Here are some points, one per row:
[ 0.19  0.32  1.86 -0.14  1.21 -0.92  0.23  2.26 -1.14 -0.54 -0.21  0.76 -2.03  0.2  -0.3   0.45 -1.56 -1.26  0.15  0.01  0.22  0.73 -0.1   1.46]
[-0.34 -1.43  0.89  0.6  -0.83  0.74  0.32  0.6   1.55  0.51 -1.26 -0.26  1.54  1.42 -0.07 -0.53 -1.49  1.12  1.05  1.24  0.12  0.12 -0.14  1.69]
[ 0.77  0.   -0.67 -0.65  0.08  1.46 -0.26  2.88 -0.05 -0.64 -1.11  0.67  0.05 -0.82  0.15  0.52  0.35  0.3   0.97  0.73  1.28 -1.37 -1.39  0.44]
[-0.55  1.66  1.12 -1.39 -1.7   0.73 -0.35  0.52 -0.56 -1.08 -0.31  0.85  1.22  0.3   0.9  -0.71  0.32 -1.66  1.33  1.18  0.16  2.61  0.08 -1.15]
[ 0.91  0.19  0.15  0.53 -0.05 -0.29 -0.98  0.02 -0.14  0.8  -1.01  1.01  1.26 -0.84  0.36 -1.12 -1.43 -0.12  1.11 -0.89 -2.07 -1.12  0.17  1.  ]
[-1.56 -2.32  1.58  2.3  -0.09 -1.25 -0.03  1.46  0.7  -0.57  0.25  0.47  0.8  -0.86  0.04 -0.75  0.84  0.4  -0.73  0.13 -0.46  0.32 -0.97 -1.54]
[-0.26 -0.13  0.29  0.49  1.03  0.21 -0.14 -0.51 -0.45  0.49 -0.86 -0.01  1.29 -1.51  2.32  1.08  0.83 -0.07 -1.45  0.13  0.19  1.51 -1.57 -0.27]
[-0.55  0.23  0.65 -1.13 -1.65 -1.33  1.24  0.46  0.31 -0.73 -0.17  0.5  -0.96 -0.62  0.56 -1.31 -0.56 -0.87 -1.53 -0.01 -1.78 -1.8  -1.57 -0.22]
[ 0.51 -0.15  1.1  -0.79 -0.63 -1.21  0.3  -0.74  0.05 -0.31  0.57 -1.34 -0.18 -0.36 -0.85 -0.06 -0.26  1.9   0.49 -1.19 -0.58  1.29  0.23 -0.41]
[ 1.3   0.06 -1.54 -0.41 -0.73  0.45  0.01  0.83  0.54  0.34 -0.1  -0.09 -2.49 -0.12  0.77  0.33  0.78  0.54  1.8  -0.96  0.4  -0.29  0.98 -0.37]
[ 1.29  0.72 -0.14 -0.18 -0.02 -0.03  0.49 -0.05  0.49 -0.4   1.29 -0.46 -0.42 -1.09  2.43 -0.23  0.14  1.35  1.9  -0.02 -0.16  1.28 -0.97 -0.46]
[-0.26 -0.63 -0.88  0.47 -1.45  0.28  0.37  0.24  0.47  0.76 -0.26 -1.62 -0.23 -0.15 -0.04 -1.6  -0.41 -0.95 -1.03 -1.32  0.7   0.93  0.89  1.86]
[-3.03  0.68 -0.4  -0.29  1.18  1.84 -1.9   0.15  1.24  1.98  1.51 -1.13 -0.82 -0.93  0.84 -1.69 -0.49  0.01  1.13  0.19 -0.23 -1.44 -0.49 -1.02]
[-0.7   0.02  2.79  1.51  0.23  1.32  1.9   0.25 -2.67  1.8  -0.9   0.5   0.29 -0.48 -0.79  0.84 -0.63 -0.28 -0.34  0.51  0.31 -0.57  0.12 -0.6 ]
[-0.77  0.66  0.28 -1.19  0.04 -0.73 -0.88  0.03 -1.15 -0.4   0.17 -0.96 -0.33 -0.89 -0.83  0.18  1.34  1.99  0.73  0.61  0.77 -1.43  1.34 -0.19]
[ 0.08  0.18  1.73 -0.6   1.08  1.87  0.56 -0.59  1.94 -0.6   0.38  1.77  0.06 -0.79 -0.27 -0.39  1.63 -0.07 -0.19 -0.61  0.93 -1.41  0.46  1.01]
[ 1.18  0.4   0.62  0.48 -0.4  -1.18 -2.08 -1.5  -1.36  0.37 -0.85 -1.17  0.46 -0.62  0.41  0.26 -0.7  -1.01 -0.54 -0.28  1.09 -0.37  0.76 -1.13]
[ 0.04 -0.23 -1.1  -0.14 -0.14  0.27 -0.86  0.69  0.5   0.61 -1.65 -0.01  0.58  0.35 -1.07  1.49  2.1  -1.29 -0.03  1.07 -0.75 -0.65 -1.34  0.33]
[ 0.37 -0.75  0.55 -1.01  0.5   0.16  1.21  0.05 -0.92  0.66 -0.09 -1.49 -0.43  1.03  0.16 -0.67  0.26 -0.13  0.87  0.75  2.   -0.23  0.57 -1.55]
[ 0.82 -0.82  0.23 -1.32 -0.34 -2.32  0.48 -0.15  1.14  1.9   0.54  0.64  0.04 -0.03  0.49 -0.76  0.71 -1.87 -0.99 -0.18  0.9  -0.05  0.37 -0.91]
[-0.83 -1.53 -1.81 -0.18  0.8   0.72  0.85 -0.62 -0.04  0.63 -0.05 -0.92  0.95 -0.61 -0.24 -0.09 -0.05 -0.38  0.96  0.92  1.5   0.67  0.98  0.12]
[ 2.46  1.65  0.14 -0.36  1.63  0.38 -0.3  -0.75 -0.74 -1.12  1.1  -0.41  1.3   1.59  1.8  -1.1  -0.08  0.17 -0.66 -0.68 -0.15 -0.56  1.08  1.3 ]
[-0.05 -0.18 -2.21 -1.59  1.19  0.41 -0.88 -0.46 -0.32 -0.53  0.43 -0.31 -0.65 -0.17  1.98  0.7  -1.74  1.11  0.09  0.66 -1.42  0.75  0.06  0.21]
[ 1.58 -0.32  0.29  2.91 -0.92  0.24 -3.21 -0.48  0.06 -0.3   0.49  0.95 -0.38  0.06 -0.31 -0.3   0.59 -0.53  0.04 -0.63  0.32  0.58  1.41 -0.08]
[ 1.76 -0.08  0.74 -0.89  0.77  0.02 -1.27 -1.33  1.89  1.29 -2.2   0.11  0.2   0.93 -1.04  0.12 -0.13  0.24 -0.12 -0.79 -0.5   1.01 -0.04 -1.49]
[ 0.69 -2.42  0.46 -0.06  1.81 -0.19 -0.92 -0.78 -0.54 -0.08 -0.06 -0.65 -0.78  2.    0.58  1.37  0.84  0.48 -0.37 -0.63 -0.78 -0.94 -1.63 -0.14]
[-0.82 -0.52  0.49 -0.34  0.04 -0.63  0.26  1.11  1.87 -0.45 -0.58 -1.73  1.22  0.36 -1.4   0.53  0.   -0.2   1.15  0.35 -1.72  0.31  1.54  1.66]
[-0.75  0.46 -1.46  0.48  0.94 -0.32  0.52 -1.32  0.1  -0.02 -0.34  0.37 -1.37  0.39 -1.16  0.01  0.27  0.17  0.58  2.94 -1.51  1.31  0.72 -0.7 ]
[-0.5  -1.51 -1.54  0.66  1.41 -1.48 -0.79  0.8   0.58 -1.   -0.15  1.5   1.    0.42  0.63 -0.34 -0.77 -1.63 -1.27 -0.38  0.32 -0.87  1.31 -0.32]
[ 0.76  1.28 -1.26  2.31  1.89 -0.11  1.56  1.43  0.19  0.09 -0.74 -0.13 -0.93 -0.84 -0.84 -1.14 -0.42  1.25 -0.52  0.08 -0.4   0.61  0.52 -0.18]
[-1.09 -1.44 -0.93  0.34 -0.99 -1.72  0.56 -1.1  -2.09 -0.42 -2.1   1.65  1.63  0.38 -2.15 -1.84  0.34  2.32  1.72 -0.76  1.7   0.23 -1.73  1.3 ]
[ 0.69  0.1  -0.58 -0.69  0.41  0.85  0.2   1.34  0.38 -1.41 -1.51 -0.51 -0.02 -0.34 -1.63 -1.18 -0.83  1.02 -1.19 -0.09 -0.1  -0.63  0.3  -2.06]
[-0.18  0.61  0.41  1.24  0.64 -1.46  0.11 -1.08  0.54 -2.31  0.16 -0.62  0.13  0.4  -0.47  0.63  1.67  0.09 -0.18  1.16  1.63 -0.31 -1.47 -0.4 ]
[ 0.6   0.5  -0.1   0.72 -0.89  1.04  0.78 -1.77 -1.12  0.78 -0.33  1.39 -0.86  1.54 -0.51 -1.67  0.99 -0.32 -0.19  0.47 -1.03  0.13 -1.4  -0.05]
[-0.88 -0.76  0.66 -0.06 -0.4  -1.25  0.72  1.3  -0.34  1.34  1.79 -0.59 -0.97  0.4   0.43 -0.34  0.64 -0.6   1.3   0.53 -0.45 -0.24 -0.57  1.72]
[-0.71 -0.55  0.24  0.32 -1.82  0.56  0.72 -0.6  -0.24 -1.06 -1.07 -1.25 -0.53 -1.02  1.76  0.69  1.57  0.58 -1.19  1.61 -0.3  -0.38  1.7   1.13]
[-0.55  2.42 -0.88  1.18 -1.17 -0.79  0.38  0.3   1.49  1.81  0.1  -0.29  0.47  1.5   0.25  1.26 -0.84  0.79 -2.17 -0.33  1.06 -0.67 -0.85  0.29]
[-0.89  1.71 -0.18  0.58 -0.06 -1.58 -1.15  1.43  0.44  0.37  0.86  0.91  1.    2.07  0.19  1.01  0.1  -0.72  0.16 -0.28  0.45  0.   -0.31 -0.28]
[-0.18  1.13  0.77  0.55 -0.2  -0.46  1.79 -1.76  1.31 -0.93  0.51  0.3   0.55 -1.19 -0.06  0.96 -2.48 -1.41  1.24  0.35 -0.02 -2.12 -0.6   0.3 ]
[-1.15 -0.4   0.06 -1.26 -0.46  0.83  0.81  0.31 -0.16  0.08  0.86  1.59  1.03  1.49  0.43  0.37  0.14  2.42 -0.71 -1.09 -0.65  0.38  1.66 -1.13]
[ 1.9  -0.81 -0.74 -0.3  -1.18  0.44  0.85 -0.25 -1.24  0.74  2.42  1.86  0.67 -0.92 -1.11  1.1  -0.3   0.08 -0.3   1.33 -0.5  -0.55  0.96 -0.06]
[ 0.16  0.04 -0.86 -0.18  1.7   1.06  1.28 -0.71  0.35 -0.34  0.3   0.25 -0.25 -1.24 -1.46 -0.37  0.82 -1.12 -0.31 -2.44  0.37  1.74 -0.23  0.68]
[-1.45 -1.16 -0.2   0.76 -1.68  1.96  0.52 -0.25 -0.1  -1.86  0.2  -0.51 -1.81  1.48  0.42  1.15 -1.47 -0.6   0.66 -1.04  0.69 -0.13 -0.41 -1.  ]
[ 0.7  -0.23  0.43 -0.96 -0.21  1.   -1.6   0.14 -0.33 -0.6   2.04 -0.59  0.08 -0.23 -2.04 -1.34 -1.31  0.   -2.37  1.38  0.59  0.65 -1.28  1.56]
[-0.03  1.09 -0.58  0.23 -0.18  0.78  0.26  0.05 -1.89 -0.5   0.87 -1.95  1.37  0.19 -0.98  0.33  1.41 -0.96  0.44 -2.16 -2.   -0.47 -0.39 -0.71]
[-2.46  1.    0.57 -1.22 -0.21 -0.67 -0.49 -1.33 -1.45 -0.16 -1.15  1.41 -1.51 -0.06 -0.03  0.4  -0.19  0.07 -0.51 -0.9   0.52  0.56  1.16  1.54]
[ 0.41 -0.14 -0.2  -0.08 -0.64 -0.52 -0.71 -0.14  0.31  0.76  0.6   0.51 -0.35 -1.58 -0.6   3.23 -0.12  0.4  -0.8  -0.58  0.67  1.17 -0.88 -0.23]
There is one direction along which these points spread out most. Take the direction at right angles to it along which they spread out most. Then take the direction at right angles to both along which they spread out most. Go by this last direction. How many in every 100 of the points above lie lower along it than each point below? Round to a whole number. More than half of the points above lie lower than the first one.
[-0.55  1.66  1.12 -1.39 -1.7   0.73 -0.35  0.52 -0.56 -1.08 -0.31  0.85  1.22  0.3   0.9  -0.71  0.32 -1.66  1.33  1.18  0.16  2.61  0.08 -1.15] 53
[-0.26 -0.13  0.29  0.49  1.03  0.21 -0.14 -0.51 -0.45  0.49 -0.86 -0.01  1.29 -1.51  2.32  1.08  0.83 -0.07 -1.45  0.13  0.19  1.51 -1.57 -0.27] 49
[-0.55  0.23  0.65 -1.13 -1.65 -1.33  1.24  0.46  0.31 -0.73 -0.17  0.5  -0.96 -0.62  0.56 -1.31 -0.56 -0.87 -1.53 -0.01 -1.78 -1.8  -1.57 -0.22] 98
[ 0.76  1.28 -1.26  2.31  1.89 -0.11  1.56  1.43  0.19  0.09 -0.74 -0.13 -0.93 -0.84 -0.84 -1.14 -0.42  1.25 -0.52  0.08 -0.4   0.61  0.52 -0.18] 32
[ 1.18  0.4   0.62  0.48 -0.4  -1.18 -2.08 -1.5  -1.36  0.37 -0.85 -1.17  0.46 -0.62  0.41  0.26 -0.7  -1.01 -0.54 -0.28  1.09 -0.37  0.76 -1.13] 28
[ 0.77  0.   -0.67 -0.65  0.08  1.46 -0.26  2.88 -0.05 -0.64 -1.11  0.67  0.05 -0.82  0.15  0.52  0.35  0.3   0.97  0.73  1.28 -1.37 -1.39  0.44] 70
[ 0.16  0.04 -0.86 -0.18  1.7   1.06  1.28 -0.71  0.35 -0.34  0.3   0.25 -0.25 -1.24 -1.46 -0.37  0.82 -1.12 -0.31 -2.44  0.37  1.74 -0.23  0.68] 4
[-0.77  0.66  0.28 -1.19  0.04 -0.73 -0.88  0.03 -1.15 -0.4   0.17 -0.96 -0.33 -0.89 -0.83  0.18  1.34  1.99  0.73  0.61  0.77 -1.43  1.34 -0.19] 15
[-0.05 -0.18 -2.21 -1.59  1.19  0.41 -0.88 -0.46 -0.32 -0.53  0.43 -0.31 -0.65 -0.17  1.98  0.7  -1.74  1.11  0.09  0.66 -1.42  0.75  0.06  0.21] 38
[ 0.91  0.19  0.15  0.53 -0.05 -0.29 -0.98  0.02 -0.14  0.8  -1.01  1.01  1.26 -0.84  0.36 -1.12 -1.43 -0.12  1.11 -0.89 -2.07 -1.12  0.17  1.  ] 62
[ 0.19  0.32  1.86 -0.14  1.21 -0.92  0.23  2.26 -1.14 -0.54 -0.21  0.76 -2.03  0.2  -0.3   0.45 -1.56 -1.26  0.15  0.01  0.22  0.73 -0.1   1.46] 87
[ 0.7  -0.23  0.43 -0.96 -0.21  1.   -1.6   0.14 -0.33 -0.6   2.04 -0.59  0.08 -0.23 -2.04 -1.34 -1.31  0.   -2.37  1.38  0.59  0.65 -1.28  1.56] 55
[ 1.9  -0.81 -0.74 -0.3  -1.18  0.44  0.85 -0.25 -1.24  0.74  2.42  1.86  0.67 -0.92 -1.11  1.1  -0.3   0.08 -0.3   1.33 -0.5  -0.55  0.96 -0.06] 40
[ 0.69  0.1  -0.58 -0.69  0.41  0.85  0.2   1.34  0.38 -1.41 -1.51 -0.51 -0.02 -0.34 -1.63 -1.18 -0.83  1.02 -1.19 -0.09 -0.1  -0.63  0.3  -2.06] 13
